One vector is turned by the same rotation once a step. Each row is the vector after some number of steps, and that number follows the row.
The counts run from 0 to 733.
[159 160 139 143 120 117 107 103 109 127 141 145  84 152 177  82 132 139
  94 156 107 135 155  70 165 117 136  80 142 126 183 106 115 156 137 126
 121 158 100  80 129 127 107 147 136 135] -> 137
[125 124 109 149 146 121 146  93 151 136 141  98 160 145 118  92 112 169
 102 108 105 108 120 138 133 193 101 115 111 119  66 134 106  92 123 138
 136 126 114  77 116 150 125  94  99 189] -> 601
[128 115  85 156 128 129  95 122 133 110 118 123 115  64 130 119 111 137
 105 109 124 151 140 164 131 145  90 119  73  86 136 163 185 134 136 121
 103 146  50 124 122 148 112 128 114 128] -> 537
[108 147 100 107 164 143 125 131 106 140 114 160  86 145  67 147 156 118
 125 180 135 117 124 110  89  95 144 137 126 113 136  60 114 143  97 120
  70 131 109 136 167 147 128 148 132  75] -> 363
[158 124 127 178  99 127 163  72 155 142 113 109 180 113 134 109 145 147
 137 106 117 112 135 105 103 141 164 129 175 142 104 119  76 139 118 106
 124  99  97 137 129  92 135 103 107 185] -> 445
[ 90 136 138  81 122 151 162 119 138 150 140 130 166 108  75 137 105 111
 176 115 147 107  82 147  72 139 137 189  89 133  82 119 153 121 130 132
 132 140 125 144 135 105 153 104 129 139] -> 346
[112  98 135 100 181 157 179 157 121 148 130 116 135 119 103 138 153 145
 153 132 156 113 120 150 128 100  91 132 169 123  79 151 133 120 150 142
 145 126 177 122 153 210 160 108 140  96] -> 334
[123  99  79 167 146 122 161 101 126 130 118 106 169 104 140 103 133 158
 119 144  84  92 150  96 114 147 151 141 115 139 121 100  99 147 133 143
 137  94  65 123 161 129 117 100  83 149] -> 725
[173 157 118 163 113 111 122  99 115 126 121 131  96 139 168  91 145 148
  92 142 107 130 160  66 141 115 138  77 162 130 178 114  96 165 118 114
 104 133  80 101 135 115 108 143 123 141] -> 421
[150 163 142 108 101 135 108 126 123 120 149 160  89 126  69 109 116 108
 125  90 173 138 108 138 119  96 137 122 194 134 158 162 143  92 123 128
 114 134 178 148 134 109 160 142 171  98] -> 230
[141 152 149 123  94 127  86 113 108 138 169 143 136 100 162  44  89 133
 135 123 143 157 104 133 155 148 126 110  96 106 145 175 163 132 152 143
 122 169 104  81  99 109 137 122 123 157] -> 540
[150 118 135 128  90 127 134 112 144 105 141 147 125  99 168 139  69 104
 106 104  99 151 144 107 182 128 121 154  85 167 164 142 169 119 170 140
 157 133  92 124  99  86 108 126 108 161] -> 694
[102 114 128 104 155 164 138 136 128 170 106 146 141 136  66 166 131 113
 183 160 182 153  99 155 123 113 136 161 123 108  84  99 124 122 118 124
  93 138 154 142 125 148 167 139 123 110] -> 82
[132  73  76 158 159 138 181 125 160 112 102 110 151  91 107 152 123 152
  96 110 101  98 163 129 137 136 110 150 145 160 113 133 120 112 147 137
 161  74 111 156 155 162 124 102  99 128] -> 595
[117 109 100 114 123 149 110 152 122 109 141 176 131  89  72 123  79  98
 149 122 165 142 124 150 164 108 153 161 133 160 155 152 160  89 153 167
 137 117 165 155 136 121 156 145 125  85] -> 372
[164 106 115 153 132 130 124 135 142 123 109 136  95 140 164 165 123 144
  96 132 121 172 172 120 218 124  74  89 152 137 141 144 126 124 151 128
 124 133 126  98 105 181 105 148 113 137] -> 556
[136 182 151 100 127 113 164  88 153 125 137 124  95 188  95 153 124 126
  94 111  97 101 104  98  84 145 111 142 138 145 100  81 115 106 109 102
 124 131 116 105 131 112 108  99 136 162] -> 609
[128 107 120 158 106 138 109 106 146 151 102 138 150 108 134 161 107 112
 149 138 140 192 126 152 153 156 125 142  72  96 107 124 141 135 123 106
  82 153  61 125  88 108 134 144  82 169] -> 122
[148 135 118 138 120 120 136 113 111 121 135 106 123  63 175  77 142 149
 100 112  95 108 148 113 106 119 112 110 105 110 164 169 174 166 147 128
 137 143  43 115 147 134 108 106 134 128] -> 700
[126 169 140  89 143 122 152 106 115 130 141 157  89 202  83 128 129 117
 101 163 115 103 117  81 119 119 147 136 151 163 135  59  91 111 123 136
 118 131 159 106 154 118 119 130 138 130] -> 202
[151 102 118 134 139 136 120 148 135 121 110 138  87 127 170 176 108 125
  90 141 111 174 169 126 207 121  75 110 103 130 148 131 160 133 158 135
 126 145 104 105 100 168  97 152 111 128] -> 272
[148  90 153 134 109 138 183 116 164 149 108 114 171 130 150 179 109 131
 159 115 126 156 136 127 182 141 123 161 131 153  75 133 115 114 155 124
 145 129 129 121  88 131 135 116  92 187] -> 24
[122 120 132 122 118 129 125 109 121 145 140 138 151 118 185  89  96 127
 132 154  99 141 135  96 178 144 131 136  60 131 135 115 146 157 162 148
 138 156  75  82 108 107 114 129  88 174] -> 280
[100 105 137  85 159 153 199 131 128 145 130 122 160 115 106 161 118 105
 152 141 108  98 107 116 104 120 130 203  86 159  89  96 146 128 153 134
 157 119 120 134 148 125 131  92 111 129] -> 468
[174 130 177 127  91 136 166 105 159 139 113  95 139  86 164 153 142 138
 145  74 140 146 120 140 106 112  98 129 153 106 110 181 154 145 141  89
 128 159  94 134 107 116 142 103 142 166] -> 289
[174 152 189 114  80 129 179  94 158 136 134 114 133 146 143 131 122 127
 136  79 125 116 123 105 123 115 130 131 199 170 118 149 115 113 141 116
 159 123 164 121 115 100 144 101 153 173] -> 450
[105 139  89 122 137 126 139  97 126 117 144 154 135 148  60 115  86 114
 105 138 102 101 117 110 117 164 163 171  94 167 117  68 108  90 120 155
 133  96 121 130 144  88 121 116  98 142] -> 344
[123 125 137 113 105 150 104 132 113 151 130 186 118 131 111 139  84  88
 167 169 157 173 125 104 187  96 178 151 113 153 162  97 125 126 143 152
 105 145 156 130 113  94 146 168 116 117] -> 527
[146  88 118 150 115 141 175 112 153 129 128  99 176  62 133  93 133 160
 144  78 128 101 141 139 118 127 125 137 170 133 112 188 135 125 155 131
 168 101 120 137 142 136 151  88 121 140] -> 30
[130 153 169 112 127 130 162  83 135 170 148  92 163 149 137  80 141 154
 152 121 137 115  90 122  96 152 117 127 152 111  69 130 103 133 115 113
 126 153 131  77 124 132 147  85 132 183] -> 321
[130 160  93 170 107 118  70  90 128 119 138 152 122 135  90  86 102 135
 109 125 148 154 113 140 139 179 138 109 112 100 133 130 107  99  94 125
  78 139  95 107 102 102 129 143 105 164] -> 381
